In the data rows, the value 128 means zero.
Some points, one per row:
[147 136 106 160 110 114 141  85]
[121 114 159  92 109 180 144 180]
[122 159 103 104 119  66  88 139]
[132 128 130 128 129 128 134 101]
[ 85 143 122 149 147 129 101 137]
[110 140 109 166 122 101 124 147]
[134 114 136  88 132 108 112 150]
[130 113 107 115 120 147 126 134]
[164  90 160 116 164 107 180 120]
[125 151 139 139  96 132 119 146]
[139 112 146 136 156 120 138  66]
[144 111 168  99 103 168 152 160]
[122 110  94 121 116 166 117 139]
[157 107 144 114 141 113 146 122]
[ 90 148 123 150 150 118 108 133]
[137  92 151 117 174 140 147 134]
[156 108 180 105 105 164 168 159]
[ 96 136 117 174 142 130 127 127]
[117 117 127 135 135 144 114 110]
[109 146 136 130  92 190 120 166]
[106 145 140 132  99 171 115 171]
[120 144 126 119 131  97 117 104]
[129 130 116 126 123 126 109  90]
[111 109 143 125 152 149 126 117]
Here are 10 more points, each followed by its number:
[104 128 135 113 148 142 116 130] 0
[107 124 104 126 126 146  94 116] 1
[174  96 156  76 146 133 164 144] 2
[140 127 121 142 114 135 136  97] 3
[162  88 190 123 180 120 190  94] 4
[135 141 142 100 142  82 125 105] 5
[159 134 112 146 110 117 149  82] 6
[ 94 146 108 139 140 110  99 128] 7
[142 131 137 130 136  96 118  92] 8
[130  82 153 101 162 174 156 156] 9
Which two of these numbered points are nearest to each point below, ignoring the 3 directions in which the first points spread most? Their numbers follow each, nearest first.
[110 168 124 171 130  85 120 120] > 4 8
[123 126 133 140 128 131 130 110] > 8 5
[171  99 152  66 139 130 155 135] > 2 1
[126 118 114 118 124 134 128 142] > 2 7
[108 122 100 132 118 155  92 121] > 1 2
[136 171 132 145  82 136 142 155] > 6 3
Here are 10 other points, each followed by its number:
[105 190 132 143  97 104 110 168] 0
[126 110  97 136 112 151 129 142] 1
[124 135 120 128 127 119 105  96] 2
[152  94 171  96 159 157 166 117] 3
[118 142 122 155 134 103 133 109] 4
[128 160 134 142  85 139 113 145] 5
[113 149 113 157 132 100 122 107] 6
[145 100 146 120 155 122 132 129] 7
[166 124  85 124 107 116 132 113] 8
[117 122 110 180 128 137 135 114] 9
Which two of these numbered points are nearest to each point below, ignoring the 3 directions in which the first points spread most? Their numbers follow each, nearest first.
[103 139 130 110 145 121 103 124] > 3 7
[160 120  76 122 104 134 123 123] > 8 1
[168 121  88 108 106 123 124 118] > 8 1
[153  85 174  94 171 160 171 115] > 3 7
[116 115 166 137 114 162 150 162] > 4 6
[127 129  82 120 115 112  90 126] > 1 2
